Here is a table of points, one per row:
[-11  17  71 -12 -37  35  -7  70  41 -51  32  -9  46  -5 -48 -73  30  -6
  12  20  31  41  44  58  -3  43  11 -10 -51 -20 -23 -25  17 -51  55  22
 -35 -44 -41 -65  29 -56  24  39 -52  -5 -11 -29]
[ 20 -30 -22  81  -4  59 -33  -1 -30 -41   0  -6  41  68 -51  26  -3 -54
 -25  12   4 -25  27  27 -14  47 -62  17  68  46  23  24 -60 -39  -3  47
   8 -51 -19  -8  27 -14 -41 -52  19   6 -41 -32]
[ 24  13  16 -14  48  -2  15 -22   9  -5  19  23  43   9 -21  13 -38 -33
 -45  -3  -7  -4  19  34 -30  -3  39  23  -8  21  29 -45  48   3  -7 -61
 -30 -39  42   8 -73  39 -68   8  46   9  51 -79]
[-50 -56 -37  20 -63 -32  78  20 -54  -4  15  24 -21  49  38  37 -11 -47
  -8 -51 -25 -32 -44 -23  33  11 -40 -65  -3   5  19  56 -45   9 -27 -57
  -2   0 -21 -22  11 -58 -77  25 -39  46  45  83]
[-80  55 -20 -16 -34 -39  53  42   4  15  71 -32  33  30  78  14 -25  96
  32  10 -17  23  -5 -74   4  13 -80  30  -9 -13 -10 -57 -23 -28 -53 -36
  74  54  33  -3 -32 -35   0 -68 -21 -10  -8  37]
[ 21   8  -3 -19 -33   7  11  -7  38  47 -36 -20  -4  18  53  10  42  12
 -29  64  32  -8  21  12 -75  -3   9   8  12  30  35  27  49  25  28  23
  28  69  -3  -8  20 -28   8  -4  44  26  24 -41]
[ -15  -24   49   -9   20   23  -57    6    6   19  -41  -38   62    0
  -22   35   18   -2   39   11  -14   64   11   39   -7  -42  -32   17
   14  -64  -43  -40   53  -37   27   18   36   19   42  -56    9  -72
   34  -61  -49  -21   62 -127]
[-17 -38 -59  42  18  15  38   9 -12 -54  22 -15 -42 -17 -76  33  17  -9
 -35   6 -44  10  -7 -28 -25  36 -55 -47  -3  24  16 -25 -32  69 -75 -15
   9  48  91   1  16   6 110  -9  47  84 -14  27]
[-69 -28  -2 -46  48  -4  47 -40 -19 -46 -13 -10 -45  17 -10  14  -4  30
 -61 -48 -50 -61   4   4 -27   2  97  -6 -19  24  41  64  40 -68   6  51
 -47  40  -8 -32 -14  38 -34 -43   9  -2 -28  59]
[-44  -9 -42  21 -49  36  14  32  70 -10  30  64  -5  86  46  -3 -35  36
 -15  -5 -17   6 -50 -22 -46   5  10  15  44  39  54 -36   4  -7  -2  -1
 -82  33 -62 -25  14  30 -27  -2  64  19 -34  67]
[  32   39  -18   -2  -12  -62   75  -52  -17   22    6  -24  -42   29
  -69  -10   47    3  -18   34   21   48   29  -44  -11   38   66   30
   58 -127   95  -53    4   47   70   19    9 -113 -110   76  -31  -73
   36   56  -72  -37  -40  -58]
[ 41  51  96  14  35   5 -30 -22  64 -25   1   3  18 -53  -5   2 -57 -71
   3  30  58 -35  40 104 -25 -17  35  10 -15  -3  -4  30  26 -50  86 -38
 -92 -18 -28  54  34  34  23 -43  14   3 -84 -84]
[-37 -54  18  26  11 -58 -16 -15   0  95  63  26 -47 -33  54 -23  -3  84
  53   6 -79 -36 -22  -7  58  27 -49 -62 -46  11 -44  -1  -8 107 -96  45
   9  82  32  -5  -4 -16  -1 -53 121 -34  80  16]
[ -9   2 -38  39 -18 -79 -64 -11 -55 -53  10 -14 -34   0  16  21   7  31
  24  23  20 -48  40  -3   7 -15 -10 -88  23   7  -3 -55 -52 -18  -6   0
  -5  -1  72   1  19   6  -6  -3 -25 -68  -7  30]
[-20  -1  46  27   3  33  46   7  71 -57 -51 -67  38 -57 -89 -33  15 -28
  -9  85  73 -37  -7   2 -35 -54  76  33 -12  86  -3   1 -50   5   1 -21
 -66 -29   2 -21 -20   8 -88  63  14 -44 -72 -32]
[ -32  -24  -14  -16   67  -66    2  -39  -23   42   54  -46    1    0
   17  -61    7    8  -10    3  -48  -52   22 -127   -2   37   50   37
   23  -91   48    5  -57   81  124   -9   32  -68  -71  -77   -3  -64
   71   -2  -15  -13   41   13]
[ -6  75  12  -8   1  49 -42 -14 -22  -2  -2  25 -24  -7  29  -8  12 -56
  64 -68  40  16  18  15  -3 -16 -26  62 -32 -36  17 -80 -67  -6 -23 -58
  -9  29 -16 -40 -33 -22  24  31  30 -29 -25  26]
[ -9  -5  57 -15 -20  29  15   1  69   8 -24  56  13  33 -19 -21  42  -3
   3 -14 -18 -78   9 -23  17   0  52   5 -47  12   8 -33   8 -55   5 -11
  -5 -51  40   9  -9  54 -34  -3  25  71   7 -48]
[  21  -47 -104   35   47  -43   33   14  -29   11   34  -18  -15  -46
    5    5   36    5   -6  -20  -21  -62  -83  -37   71   18   41  -71
   31   68   93   32  -12  -23 -127   64   63   -1   23  -38  -31   70
  -61  -18  -51  -17  -34  -65]
[  70   79   48  -86  -27   85 -117  -36   15   19  -28    9   17 -100
   15   29  -37   39  110   -6   13   23  -18   20    1   19  -48  -27
  -44  -28  -66   -7   -3  -17  127   -4  -18  -53   -4  -27   28  -20
   30   29  -15  -82   59 -127]
[-24  60   6 -19  -1  27 -54  13 -45 -19   4 -34 -10  48 -46 -42 -11 -44
  -8 -47  23  17  -1  61  18 -57  82  -4 -54  70  34 -15  56 -24  95 -30
  15  22 -17  31 -30 -62  30  -6 -60   9 -20  42]
[-19  17  11 -31 114  37 -38  15   0  24  -9 -28  -8 -18  31  -2 -16  38
  27 -47  80  49 -17  66 -53 -41  21  17 -18 -54 -48 -49 -43 -19  89  28
 -25  -4 -10  34   7  10  -9  18 -16  25 -12  -5]
[  0 -42 -58   8 -70 -79 -45 -27 -13 -28 -11 -31  25 -11  45 -10  -6  -4
 -44 -24 -35  17  23 -28  92  16  -3 -54  -8 -11 -67  66 -51  11 -41  33
 -36  71  26  24 -22  10  10  43 -29   5 -44 -52]
[   2   22  -18  -18  -35    7   39   27 -109   46  -30   60   15   -2
  -31  -71  -74   64  -27    5  -41   11  -33  -36    2  -70  -81  -18
   21  -42   17    2  -30   -4  -36   -8   74    1   25   11  -43   38
    9    0   57   43    6   78]
[ -3  -1 -53  28 -20 -17  -4  12 -20 -39 -91   8  17 -71  30  12  -6 -41
 -35 -19  18 -10  19   4  27  64  54  -8  12  25 -19  60  -4 -65 -40  20
 -46 -53 -32  91   1 -46 -40 -29 -40  13  -9 104]
[  89  -20  117    0   34   29 -127  -10   59   47  -29  -44   22  -62
   24   75   81    8   79  -12  -16  100   29   68  -45   22  -82   33
    2  -66 -119  -14   78   93   46    1   69  -18   90  -24  -16    4
  -35   16  -34   20  -60   63]
[ -16  -33    9  -70  -47   -6   -3   12  -52   46   40  -10  -45   31
   34   10   39   55   35   -3   28   11  -21  -76   18  -16  -78   12
   32  -15  -15   -6   88   70 -107    9  -10   62   24   -5   50   17
  -10  -53   71   74   65  -29]
[  44  -17   -7   17   -3    8  -39   55    6   44   26    9  -28   -5
   36   15   26   12   12   34  -68    3  -42  -39  -11  -20  -31   36
   36  -38 -112  -25   71   27  -45  -43   63   12   24   -2  -21   16
   60   26   73  -14   91  -85]
[ 38   8  20  23  30 -16   8  25 -19 -22   2  70  13  76   0 -56  14 -54
 -13 -27 -24  -2  -3 -16 -44 -14  32  -5  -8   3  35  56 -66  12 -51  23
 -35  -3 -34   7   8 -21 -21 -28 -16 -42  30  42]
[-26  60  10  29  20  48  20 -36  85 -74 -53 -25 -12  22 -67 -19 -71 -97
  -1  51  69  20  -1  69 -23  35  53   0  40   8 -19  46  53 -52  12   8
  49  -2   0  11  15  43  16  60 -23  16 -20  27]
[-10 -45 -21  -2   4  26  90 -17 -68  30   5  70   6  16  53  20  33  30
 -42  -5  -9   8 -10  12   5  13 -66  62  12  29   1  52  59  78 -59   2
  13   4  23  49  16  -3  23  36 -57 -39 -44 -41]
[  20  -39  -10   31   -1  -20   94  -29  -10   -4   40   47  -44   -5
  -43   -8  -31  -45 -104  -45  -17  -54  -42  -10   42  -13    8   37
   56  127  111   44  -91  -76   -5   12  -23   44   -6   54   26   38
   -9   37  -13    8    3  123]
[ 33   6 -66 -14  12  24  54   0  -6  17 -13   4 -40  33  38  27 -22  24
  -7 100  21  31   5 -11  82 -17   4 -37 -85  24  33  22  29 -37  15  23
 -48  -3 -33   9  -1  24  16 -20   5  48 -20  88]
[  44    2    4  -44  -35  -60  -53   17   68    1  -43  -26   54  -76
  -42   40  -14   19   48  -51   21   47   45   10    3  -48    2   18
  -22  -24 -112  -20    9   41   10  -57   64  -39  -73  -13   52  104
   36   12  -14  -67   61   21]
There is one direction along which these points spread out most. Take the direction at right angles to it along which they spread out most. Then take the direction at right angles to both along which they spread out most. Go by this last direction. How far along it is each point below, from 0 to 99? The average is 50, and the first point in the table lies past the average. One standard deviation of the points above along it is 16.
[  44  -17   -7   17   -3    8  -39   55    6   44   26    9  -28   -5
   36   15   26   12   12   34  -68    3  -42  -39  -11  -20  -31   36
   36  -38 -112  -25   71   27  -45  -43   63   12   24   -2  -21   16
   60   26   73  -14   91  -85] 47
[-20  -1  46  27   3  33  46   7  71 -57 -51 -67  38 -57 -89 -33  15 -28
  -9  85  73 -37  -7   2 -35 -54  76  33 -12  86  -3   1 -50   5   1 -21
 -66 -29   2 -21 -20   8 -88  63  14 -44 -72 -32] 35
[-50 -56 -37  20 -63 -32  78  20 -54  -4  15  24 -21  49  38  37 -11 -47
  -8 -51 -25 -32 -44 -23  33  11 -40 -65  -3   5  19  56 -45   9 -27 -57
  -2   0 -21 -22  11 -58 -77  25 -39  46  45  83] 56
[-44  -9 -42  21 -49  36  14  32  70 -10  30  64  -5  86  46  -3 -35  36
 -15  -5 -17   6 -50 -22 -46   5  10  15  44  39  54 -36   4  -7  -2  -1
 -82  33 -62 -25  14  30 -27  -2  64  19 -34  67] 45
[ -6  75  12  -8   1  49 -42 -14 -22  -2  -2  25 -24  -7  29  -8  12 -56
  64 -68  40  16  18  15  -3 -16 -26  62 -32 -36  17 -80 -67  -6 -23 -58
  -9  29 -16 -40 -33 -22  24  31  30 -29 -25  26] 54
[ -16  -33    9  -70  -47   -6   -3   12  -52   46   40  -10  -45   31
   34   10   39   55   35   -3   28   11  -21  -76   18  -16  -78   12
   32  -15  -15   -6   88   70 -107    9  -10   62   24   -5   50   17
  -10  -53   71   74   65  -29] 43
[ 24  13  16 -14  48  -2  15 -22   9  -5  19  23  43   9 -21  13 -38 -33
 -45  -3  -7  -4  19  34 -30  -3  39  23  -8  21  29 -45  48   3  -7 -61
 -30 -39  42   8 -73  39 -68   8  46   9  51 -79] 42
[-24  60   6 -19  -1  27 -54  13 -45 -19   4 -34 -10  48 -46 -42 -11 -44
  -8 -47  23  17  -1  61  18 -57  82  -4 -54  70  34 -15  56 -24  95 -30
  15  22 -17  31 -30 -62  30  -6 -60   9 -20  42] 55
[-11  17  71 -12 -37  35  -7  70  41 -51  32  -9  46  -5 -48 -73  30  -6
  12  20  31  41  44  58  -3  43  11 -10 -51 -20 -23 -25  17 -51  55  22
 -35 -44 -41 -65  29 -56  24  39 -52  -5 -11 -29] 56
[ 33   6 -66 -14  12  24  54   0  -6  17 -13   4 -40  33  38  27 -22  24
  -7 100  21  31   5 -11  82 -17   4 -37 -85  24  33  22  29 -37  15  23
 -48  -3 -33   9  -1  24  16 -20   5  48 -20  88] 47
[  0 -42 -58   8 -70 -79 -45 -27 -13 -28 -11 -31  25 -11  45 -10  -6  -4
 -44 -24 -35  17  23 -28  92  16  -3 -54  -8 -11 -67  66 -51  11 -41  33
 -36  71  26  24 -22  10  10  43 -29   5 -44 -52] 45
